128 stands for zero in the data rows.
Here is a table of points, one per row:
[136 181 175 175 170 137 134  90  85  92 154  94 125 144 143 115 139 109
 118 172 151 106 140 115  68 109  88  96 162  93 104 126 166 129 152  94
 169 143  80  89 141  99 109  79 121  75 160 141]
[137 125 120 129  88 124  87 102 186  90 100 141 163 105 164 129 176  77
 116 107 101 181 112 109 153 112 190 145 100 183 185 102 116 128 127 132
 127  96 150 136 158 119  99 181 115 107 110 131]
[119  98 158  89 121 113 115  88  79  88 159 122  75 108 128 156 122  86
  88 163 109 153  86 157 178 155  87 168 136 142  79 142 119  92  78 137
 113 158 144  79 119  93 132 121  81 105 151 171]
[107 172 114 135 134 143 110 118 136  95 179  88 109  86 161 112 143  60
 138 151  82 173 118 142 101 156 110  86 178 134  88 141 137 129 182 127
 100 117 113 111 180  91 148  80 107 106 112 146]
[155 161 116 152 130 169  84 149 180 116 129  79 119 137  97 136  86  84
 174  77 115  89 176 192 168  96 179  97 107 185 151  79 157  81  76 102
  92 174  96 170  83 105 182 134  89 149 184  90]
[157 128 179  75 176 128 108 102  96 104 158 125 105 119 163 141 118 111
 105 167 135 152  97 187 180 155  89 145 160 145  97 164 150 109 119 133
 140 170 137 105 101  90 143 120  96 118 158 166]
[117 159 165  84 174 102  73  86 107  93 180 100 140  82  97 123 141 139
 130 127 123 154 140 112 107 136 144  74 174 107  95 131 131 166 188  79
 165 119 100 126 122 148 112  92 121 126 128 144]
[ 79 155  81 174 146 126 154 160  95 127 143 155  90 147 132 121  89 136
 148 104 137 104 178 122 143 135 145 108 136 103 135 151 156 143 127 172
 194 138 127 145  92 165  71 171 100 128 130 172]
[100 190 120 173  68 134 148 107 144 183 128 128 153 120 108 189 110 152
 101 198 186  95  89  94 130 144  96  96 128  96 132 137 103  87 147 128
 122 169 124 132 141 178 120 161 184 143 109 157]
[154 134  92  67 157  92 116 163 122 148 158 182  61 138 138  78  91 189
 137  89 175 106 123 186 102  84 185 153  86 179 152 127  88 150 137 132
  83 108 123 136 197 164  93  77 109 125  84 122]
[ 97 152  92 118  96 132 131 159 112 150  83 161  62  89 126 117 109  80
 160  97 134 161 140 147 185 119 131 172 105 126 157 132  84  95 173 181
 129 142 184 158  68 154 118 123  92  94 101 168]
[142 118 162  93 113 148  98 168 167 113  79  86 102 174  75 131 120  80
 180 106  84  92 153 116 180  83 174  90 101 129  96  76 199  98  97  97
 108 181  86 181  99 178 172 183  79 174 171  96]
[165 184 139 130 150 151 152  77 112 147 150  86 174  93 172 128 175 173
 118 113 104  71  92  81 145  77 165  84 168 180 142 150 114 176 147 112
 138 159 126 118 127  83 131 161 142 169 168  87]
[181  94  86 173  91  94 161 127 148 132  91 176 160 116  80 157 147 150
  85 152 178 113  93 110 102 175  95 114 176  86 165  71  89 159 120 139
 154 129 188 136 163 160 148 154 132 141 180 142]
[144 132 116 133  84  85 129 165 150 109  85 174 155 147 144 122  83 157
 161 127 125 138 131 147  84 125 186 111 171  77 147 112  88 152 122 132
 140  83 178 167 134 169 170 118  85 108 142 122]
[ 89 166 153  94 154 163 122 111  91 104 140 138 151 151  69 108 103 154
 139  79 109 158 148 178 132  99 147 126  65  66 105 154 123 106 146 126
 129  92 131 144 131  96 146  93 124  74  93 138]
[172  93 102 171 160  87 179 165 163 161 129  63 126 178  93 183 142 179
  80 155 152 110 100 169 143 176  98 105  71 100 141  83 168 101 112 181
  83 161  98  98  94 182 107 101 176 161 138  74]
[155  85 144  92 104 128 130 128 179 149 102 180 174  94 126 181 130  77
  89 107 151 108  94  88  84 164 125 181 131 126 184 173 108 162 135  92
 123 172 179 143 136 145 182  99 147 150 134 105]
[107 168 156 103 140 141  74  96  78 104 156 108 107  89 115 128 146 146
 112 154 105 184 111 102 125 142 135  87 176  92 106 157 139 149 134 135
 139 120 100 110 141 156 125  89  76  86 152 122]
[161 172 163 121 159 155 127 101 105 103 151 126 122  83 187 115 130 172
 131 127 136 175 114 137 110 129 112 108 162 148  84 157 176 177 178 116
 156 155 152 100 110  98  93 120 153 117 104 184]
[135  77 168 147 136 162 146 137 153 166 155  96 102 178 179  90 165 131
 182 179  85 111 168 101 117  83 148  89 100 153 117 136 131 161  94 103
 185 134 123  73 164  83 116 164 171 175 182 107]
[133  93 177  88 128 157 106 136 167 191 137 159 173 120 153 183 179  89
  90 138 116 112  86 111 166 158 122 157 113 150 146 102  71 145  80  81
 146 184 136 148 165 120 170 145 149 158 177 100]
[182  84  82 135 103  94  92 156 153 137  92  94 172 120  98 158 154 121
  88  96 176  79  71 183 119 154  78 121 100  81  84 113 123  87 149 173
 101 115  75 160  80 172 166  75 105 157 168  88]
[ 95 115 181 143 171 139 172 171  84  74 101  87 202 174  87 133 131 173
 142 103 180 135 181 183  87  89  93  91 103 114 124  96 177 117 127 178
 192 137 131 110  94 138  94 146 111 190  93 134]
[ 95 180 180 113 120 146 116 106  79 123 168 125 126 164  83  98 107 127
 132 144  84 169 151 171 156 123 145 175  80  94 114 148 130 101 118 139
 137  86 153 161 182  98 151  79 130 115  86 177]
[166 104  97 157 177 168 102 152 149 174 102 119  84 173 176  96 114 175
 168 141 148  93 164  85 106  84 143 135 102 178 160 140 146 140 129 116
  91  75  85  73 194 177 143 132 162 167 120 140]
[146 162 109 119 148 138 114 102 102  99 157 118 104 120 163 139 156 107
 169 107 115 164  97 161 163 150 102 183 182 170  77 146 152 163 189 140
 120 150 156  74 128 100  82 129 106 102 106 140]
[102  99  98 165 101 131 175 177 108 152 120 101 120 186 151 111  82 138
 107 122 144  93 123 117 155  92 142 102  87 145 177 119  96  97 100  58
 137 113 186 178  76  75  85 170  91 148 133 124]
[ 84 123 109 120  87 132  82 119 120  78 103 128 136 111 126 139 109 101
 150 101 114 152 136 141 176 124  94 173  76 142 185  94 113  87 155 165
 130 186 122 149 103  93 125 122  90 101  76 141]
[131  75 151 155 115 180 178 144 187 152 123 116  84 181 126  88  85  92
 154 182  84 107 149  96  77 133 154 118 126 174 160 178 103 134  95  86
 164  71 128  95 144 133 167 160 161 119 117 151]
[ 97 136  82  80  91 103 203  95 159 175  86  99 154  85 149 161 140 139
  79  85 123 159  98 113 138 127 120 178 145 126 141  86 102 126 107  77
  93  85 166 139 176 104  71 124  91 122  78 113]
[ 89 122  93  79 149 128  97 117 102 138  74 141 131  89 120 168 113  86
  98  86 146 104  84  71 111 175  89 171 143 113 126 137 125 163 179 121
 154 168 132  96  81  98 167 153 147 160  80 139]
[160  85 134 169 169 155 175  90 126  82 168 117 133  68 137 155 166 152
 176 181 138 114  83 153  88 117 121 133 137 172 102 156 177 172  85  88
 122  76 103 108 160  90  85 156 121 119 179  75]
[ 95 160 149 118 126 137  85 136 140 150  69 110 141 140  74  97  97 129
 126 106  85 144 168  75 131 194 136 139  84  90 146 142 148  87 182 151
 160 173 159 160 198 145 151 107 154  88  95 127]
[128  82 117  74  90  88 139 154  82 128 148 169 179 158 139 113 183 153
  82 113 122 152 135 182  99 105 121 184 152 145 131 118 106 128 117 152
  75  89 115 145 110 133 120  81 202 108 135 161]
[ 81 179 123 171  91 140 136 168 142 157 149 124  84 150 104  97  95 132
  90 171 164  78 171  75 153  75 163  94  91  76 121 150 154 100 113 129
 116 121 116 139  72 161 118 135 153 111  94 135]
[126 114  83 137 101  78  97 139 147 135 100 166 131 107  99 109  76 136
 160 126  89 170 110  88  83  94 175 165 156  71 113  74  88 137  62 151
 127  89 172 147 131 174 123 169  82  91 142 103]
[157 161 175 168 159 155 178  81 140  60 166 107  90 143 110  95 159 182
 113 160 130 106 136  63 132 133  96 103 164 114  88 177 157  84 119 102
 108 111  94 102  97  84  87 140 179 197 126 102]
[ 79 105 126 114 141 139 129 129 124 123 126 147 105 136 182  89 103  93
 157 146  99 156 172 109 149 169 133 178 154 161 107 183 150 171 145 148
 160 167 113 134  88 133 188 165 115 100 157 143]
[ 88 127 171  82 152 126  90 169 148 133 108 169 122 135 168  85 104 118
 154  78  87  97 147 121 149  96 148  82  92 163 123 137  90 196  74  80
 141 120 153 146 106 139 150 125 129 150 136  70]
[139  82 106 174 136  80 153 159 101 184  91 179 123 160  81 123  83 157
 135 111 165 101 171 125  88 104  97  93 143 109 140 114 103 126 145 176
  66  88  72 111  82 155  82 157 168 182 110 105]
[148  92  89 139 121  82  99 144 128 158 149 181 185 145 129 142 194 143
 124 112 142 121 155 138 141 149 102 124 124 144 172  88 134  83 127 174
  85 108  81 143 105 129 140 125 176 125 143 110]
[109 118  87 169  84  74  93  91 156 181 149 151 150 129 152 109 176 116
 120 107 112 152 152 105 133 119 138 109 132 136 124  89 120  75 172 170
  94  84  80 158 179 125 195  81 181  76  86  85]
[193  95 126  90  75 143 189 130 141 102  98 147 171 101 131 180 116 104
  92 133 181 132 106 151  98 182 129 149 129 119 147 119  86 144 109 135
 110  96 172 121 158 135  85  98 116 120 113 133]
[130 124 115 174 175 132 182  96  88 103 167 101  83  85 122 132 174 158
 159 159 139 136 108 153 126 161  92 169 153 125  89 157 163 144  89 116
 141 147 120 107 149  92 101 164 138 120 116 178]
There is one direction along which these points spread out most. Where along it does each point below lie, from 0 to 99? 50 is the average, and the first point above lies past it. One standard deviation of the points above along it is 16.
[193  95 126  90  75 143 189 130 141 102  98 147 171 101 131 180 116 104
  92 133 181 132 106 151  98 182 129 149 129 119 147 119  86 144 109 135
 110  96 172 121 158 135  85  98 116 120 113 133] 40
[146 162 109 119 148 138 114 102 102  99 157 118 104 120 163 139 156 107
 169 107 115 164  97 161 163 150 102 183 182 170  77 146 152 163 189 140
 120 150 156  74 128 100  82 129 106 102 106 140] 76
[172  93 102 171 160  87 179 165 163 161 129  63 126 178  93 183 142 179
  80 155 152 110 100 169 143 176  98 105  71 100 141  83 168 101 112 181
  83 161  98  98  94 182 107 101 176 161 138  74] 33
[ 79 155  81 174 146 126 154 160  95 127 143 155  90 147 132 121  89 136
 148 104 137 104 178 122 143 135 145 108 136 103 135 151 156 143 127 172
 194 138 127 145  92 165  71 171 100 128 130 172] 50
[148  92  89 139 121  82  99 144 128 158 149 181 185 145 129 142 194 143
 124 112 142 121 155 138 141 149 102 124 124 144 172  88 134  83 127 174
  85 108  81 143 105 129 140 125 176 125 143 110] 32
[155 161 116 152 130 169  84 149 180 116 129  79 119 137  97 136  86  84
 174  77 115  89 176 192 168  96 179  97 107 185 151  79 157  81  76 102
  92 174  96 170  83 105 182 134  89 149 184  90] 38
[ 88 127 171  82 152 126  90 169 148 133 108 169 122 135 168  85 104 118
 154  78  87  97 147 121 149  96 148  82  92 163 123 137  90 196  74  80
 141 120 153 146 106 139 150 125 129 150 136  70] 43
[155  85 144  92 104 128 130 128 179 149 102 180 174  94 126 181 130  77
  89 107 151 108  94  88  84 164 125 181 131 126 184 173 108 162 135  92
 123 172 179 143 136 145 182  99 147 150 134 105] 36
[ 97 152  92 118  96 132 131 159 112 150  83 161  62  89 126 117 109  80
 160  97 134 161 140 147 185 119 131 172 105 126 157 132  84  95 173 181
 129 142 184 158  68 154 118 123  92  94 101 168] 39
[137 125 120 129  88 124  87 102 186  90 100 141 163 105 164 129 176  77
 116 107 101 181 112 109 153 112 190 145 100 183 185 102 116 128 127 132
 127  96 150 136 158 119  99 181 115 107 110 131] 43
[182  84  82 135 103  94  92 156 153 137  92  94 172 120  98 158 154 121
  88  96 176  79  71 183 119 154  78 121 100  81  84 113 123  87 149 173
 101 115  75 160  80 172 166  75 105 157 168  88] 28
